Where one turn sends some rows of the set: a few examples, then the rows asked:
q_717:   8   7  -6 -17 -11   6  30   9  21   2   5  17 -24 -11 -14 -12  17  -6   5  -5  10   5  14  24 -11  14 -11  24 -11  20
q_651:   7   7 -13 -17  -7   6  31   4  18   4   9  14 -25 -13 -13 -13  17  -7   8  -4   9   7  13  22 -11  12 -14  26 -10  19
q_99:  10  -6  18   5   0   0  -7 -13  59  14  -4  14   2  -2 -11  -5 -15 -10 -14  -2  10  20   6 -19 -27  -5 -10   3  -7  -5
q_183:   7 -11   9   5   3   8  -7 -14  60  13  -5  11  -4  -9  -5  -3 -17 -11 -16   1  14  19   1 -22 -27 -11 -10  17   1  -1
q_962:   9   8 -14 -18 -12   7  32   3  20   0   1  13 -28 -12 -16  -5  18  -8   6  -6  10   7  10  21 -12  16 -14  25  -9  20
q_552:  11 -16   3  11  -1   5 -10 -30  47  12  -7   4   0 -10   0 -25  -6 -23  -7   3   7   4  -7 -13 -17  -3 -20 -10  -3  -1
q_571:   4   9  -8  -8  -9  -2  31   8  33  11   3  20 -27 -17  -8 -11   9  -8   5  -9   6   7   5  27 -15  11 -14  34  -5  11
q_857:   0  -9   7   4   3   7  -6  -3  63  13 -10  15   4  -1  -5  -8 -20  -3 -10  -7   7  11  -3 -15 -28 -12 -10   8 -15  -3
q_510:  10   4 -17   0 -12  10  20  -8  24   5   5  26 -26 -11  -7 -28  16 -16   4 -17  16   4 -11  12   4  15 -10  21  -3  15
q_542:   5 -15   0 -21   2  15  12 -13  29  -2 -17 -11   6 -11 -16  14   0 -15   2  17   3  23   6 -15 -29  -7  -6  -4   8  18
q_960:   9   3 -13  -3 -10   8  23  -2  22   6   4  28 -20 -13  -4 -31  14 -13   7 -14  11   3 -12  16   5  12  -7  19   1  17
q_864:   0 -22  -1  -3  -4  14   3 -17  32   1 -15 -10  10   1  -7 -12   0 -23  10   4   0  11  -6  -4 -21  -2 -10 -27 -10  13
q_255:   8 -16   5  -4  -3   5   6 -23  32   5 -15  -9   9  -6 -10  -4   1 -27  10   8  -2  22  -6 -10 -21   1  -8 -25   5   9
q_57:   6  12 -14  -9  -9   0  31   4  33   9   0  19 -29 -17 -11  -4  10  -6   3 -12   9   9   2  20 -15  11 -15  37  -5  11
q_186:   5  -7   5 -16   7  10   6  -5  47   6 -14   4   2 -14 -14  17 -13  -3 -10  10   7  24   7 -21 -34 -13  -7  17   6   9
q_753:  10  -1  12 -16   6   4   3  -3  48   8 -14  13  10  -7 -18  12 -13   2  -9   3   5  23   7 -24 -29  -8  -3   6  -1   5
q_387:  12 -18  -3  -7  -1  12   1 -29  26   1 -14  -9   6 -11  -7 -15   6 -23   3  13   1   6  -2 -11 -18   0 -16 -24   0  13
q_807:   0 -19   4  12  -4  10  -9 -18  52  10  -7   4   4   3  -1 -22 -10 -20  -2  -5   7   9  -9  -8 -20  -5 -12 -13 -15   1
q_286:   8   3 -17  -2  -7   9  23  -4  21   8  11  26 -22 -13  -4 -31  15 -12   7 -13  12   5  -7  13   4  10  -9  22  -3  15
q_259:   5   7 -13   1  -8  -1  26   2  34  13   2  26 -25 -19  -1 -23   8 -13   6 -15   7   7 -11  22  -5  10 -11  31   1   9
q_168:   8 -15  13  12  -6   1  -6 -25  49  13  -5   0   3  -1  -6 -14  -6 -28  -2   0   6  19  -2 -10 -22   1 -13 -16  -4  -2
q_796:  11   3 -10 -14 -12  12  25   3  15  -1   5  22 -20  -8 -12 -24  21 -10   6  -8  14   2   3  17   1  15  -7  15  -7  24
q_803:   7   9 -17   1  -9   1  24  -3  35  11   2  27 -29 -17  -5 -18   8 -11   2 -18  12   7 -11  15  -5  11 -13  35  -1   9
q_771:  -2 -12  -3 -21   2  14  13  -2  31  -1 -23  -7  13  -5 -14   9  -3  -6   9   8  -4  15   0  -8 -30  -8  -6 -13  -6  16
q_202:  -2  -5   2 -17   8   8   7   5  50   7 -20   8  10  -6 -13  11 -16   7  -3   1   0  15   2 -14 -34 -13  -6   8 -10   7
q_4:   9   3 -15 -13  -9  12  25  -1  13   1  11  19 -22  -9 -10 -25  20 -11   8  -7  13   5   5  16   0  13 -11  17  -8  21
q_907:   7 -24   2  -3  -5  17   2 -26  29   0  -9 -13   2  -5  -8  -7   3 -31   3  12   7  19  -1 -12 -20  -2 -10 -17   5  15
q_988:  10  -9  -3 -26   6  10  11 -13  26  -1 -22  -7   9 -16 -15   8   2  -6   1  19  -2  10   9 -13 -29  -5 -14  -9   1  16
q_993:   5   8 -17   0  -5   1  26  -1  30  14   9  26 -26 -18  -2 -24   8  -9   6 -14   8   8  -7  18  -5   7 -13  34  -2   9
q_193:   4  10 -15 -10  -5   0  32   5  29  12   8  19 -27 -18  -8 -12  10  -6   7  -8   6   9   6  23 -14   8 -16  36  -6  11
q_401:   8 -21   7  12  -4  12  -9 -28  49   9  -2   1  -3  -4  -2 -17  -7 -29  -8   2  14  17  -4 -17 -19  -4 -12  -4   1   3
q_855:   9  -1   3 -20  10   2   5  -5  47   9 -18   7   4 -18 -13  11 -12   6 -11  11   1  11  11 -18 -35 -11 -15  13  -2   5
q_7:  11   3 -15 -12 -14  13  25  -4  15  -2   4  17 -26  -8 -14 -20  22 -14   6 -10  15   4   1  15  -1  18 -11  15  -8  22
q_731:   8  -7   4 -21   4   7  12  -9  31   2 -21  -1  15  -9 -18  13  -2  -8   5   9  -2  25  -1 -18 -26  -5  -2 -12   7  13
q_885:  10  -5   6   3   6   0  -7 -16  60  16 -10  14  -2 -15  -4  -9 -17  -5 -17   2   6   7   2 -18 -28 -10 -19  13  -4  -6

q_202 moves to -> q_807
q_4 moves to -> q_193
Now these:
q_907 moves to -> q_186
q_99 moves to -> q_255
q_7 moves to -> q_57
q_552 moves to -> q_988
q_796 moves to -> q_571

